In the rows, 128 means zero.
Named turns come first, each shown by rows before and after it. Which turns, in which order, take the first row of each pair that follows to the second? Write the first one first, as in the answered first pair.
Deg (before => after):
[154 142 124  88 166 110 123 163 110 156 143  98 104 118 185 122 118 117
 117 134 141  97 110 126 193 162  98 133 109 144 137 164] => [146 121 105 134 170 112 174 159 124 115 113 179 122 131 162  99 153 100
 125 159 127 132 134 106 179 142 106 170  92 147 110 107]
[124 115 120 166 131 113 142 134 122 109 106 164 120 152 141  99 134  82
 108 146 131 139 156 135 131 123 149 143 107 143 113  95] => [111 131 141 161  91 133  99 120 125 116 109 115 129 148 120 112 110  82
  86 136 136 140 163 147 104 116 151 127 134 131 120 113]
[115 110 113 133 139 127 158 129 133 107 136 185 118 121  96 131 195 141
 173 152 124 130 137  91 133 137 119 124 106 119 111 118] => [ 92 126 135 139  82 153 120 113 139 110 126 153 132 126  62 149 170 132
 152 148 131 139 153  99  97 122 124 115 136 107 113 118]
gizir (before => after):
[168  96 105 134 186 127 102  69 115 129 162 154 106 181 159 128 130 133
 139 136 110 149 122 115 129 110 141 100 104 121  98 111] => [160 101 110 145 170 139  97  52 118 123 153 151 116 176 133 132 126 132
 139 132 106 159 129 115 102  96 146 104 120 107  94 107]
[ 88 147 149 113 102 123 103 147 119  96 136 119 132 124  97 176 105 115
 152 130 129 171 126 119 145 113 152 148 125 132 165 125] => [ 95 140 142 104 123 109 114 160 117 108 145 119 119 125 122 172 109 111
 146 134 135 158 120 116 170 126 145 154 109 143 175 131]
[132 152 111 160 111 165  91 110 154 134 110 128 143 118 153 122 104 165
 122 156 123 130  96 123  96 116 161 122 109 137 103  86] => [132 153 108 157 111 160  91 123 162 140 124 139 146 127 162 123  95 157
 112 170 130 133  98 111 112 122 154 132  98 138 108  84]
pota (before => after):
[ 95 139 112 119 153  98 111 115 122 111 144 178 111 134 125 176 144 110
 119 141 152 167 132 109 148 164 167 140 111 141 112  76] => [ 94 140 109 105 161  96 122 102 124 107 143 167 112 106 110 182 153 150
 163 119 144 154 120 114 122 163 159 123 124 121 121  95]
[140  93 149 102 123 117  74 105 117 132 118 106 115 123 156 115  97 127
 106 100 126  98 122 144 118 135 152  89 150 152  97 140] => [100 105 132 122  81 132  84 138 163 124 136 155 147 155 108 125  97  90
  79 153 126 136 146 112 116 141 129 141 126 144 118 105]
[138 101 118 126 100 172 141  84 129  83  81 171 154 143  80 142 131 150
 166 124 126 162 145  69  85 168 110 126 153  97 136 138] => [184  92 138 124 136 153 113  66  77 101  58 125 118 135 151 125 114 139
 141  88 127 133 134  98 115 165 145  92 162 129 110 157]
Then:
Each pair is 2 to 3 turns apart.
[ 97 129 117 136 107 150 146 125 151 125 114 152 147 122  88 134 138 147
 144 136 111 158 132 129  93 129 121 146 140  99 118 108] => [140 117 128 129 160 130 137 106 105 129  96 128 111 105 151 111 128 157
 148  95 104 124 119 148 114 125 150 111 148 121 100 126] => pota Deg
[105 204 142 108  89 157 105  92 162 133 122  81 184 120  82 163  90 154
 137 123 119 137 138 124  86  83 106  90 184  76 154 149] => [104 198 145 133  63 157  88 118 162 143 116  98 181 165 115 154  69  82
  59 157 122 158 166 115 126  84 118 119 153 111 141 118] => pota pota
[150 122  91 181 174 115 181  74 133 105  92 164 133  81 132  95 174 177
 194 100  92 123 120 128  77 132 170 115 138 121  78 108] => [118 125  84 201 127 134 190 108 170 102 100 208 160 120 112  99 170 122
 140 160  98 160 142 103  91 134 155 166 108 128  89  71] => pota pota
[142 116 152 127 170 106 113 150 127 158 142 114 121 134 184 145  87  86
  81 160 135 114 134 135 153 163 123 125 128 152  79 125] => [129 112 150 160 142 123 118 141 136 134 122 142 135 146 154 139  92  71
  74 169 130 138 154 130 125 142 134 143 129 144  64  97] => Deg Deg
[148 134 127 116 147 112 103 136 114 153 127  95 105 132 175 142 105 122
 117 113 137 125 116 143 160 140 130 116 122 149 142 145] => [155 118 128 150 162 113 128 107 104 124  93 132 102 127 161 125 135 133
 145 100 122 134 133 139 128 110 158 112 139 151 111 115] => Deg gizir
[147 124 151 119 145 113  90 103  92 139 113  90 112 121 165 122 125 141
 126  94 124  98 122 151 138 133 141  96 150 138 127 144] => [144 104 136 163 147 116 132  98 106 101  87 163 126 136 139 102 159 121
 131 117 114 130 148 132 124 117 156 129 134 145 101  94] => Deg Deg
[139 139 129 152 128 135  92 130 103 133 130  94 122 115 127 119 109 109
 117  84 136 102 147 128 121  95 150 142 129 115 148 139] => [118 145 124 150 109 145 102 134 121 129 140 106 141 116  93 132 115 112
 123 101 135 117 149 113 107  93 136 153 131  97 153 133] => gizir pota
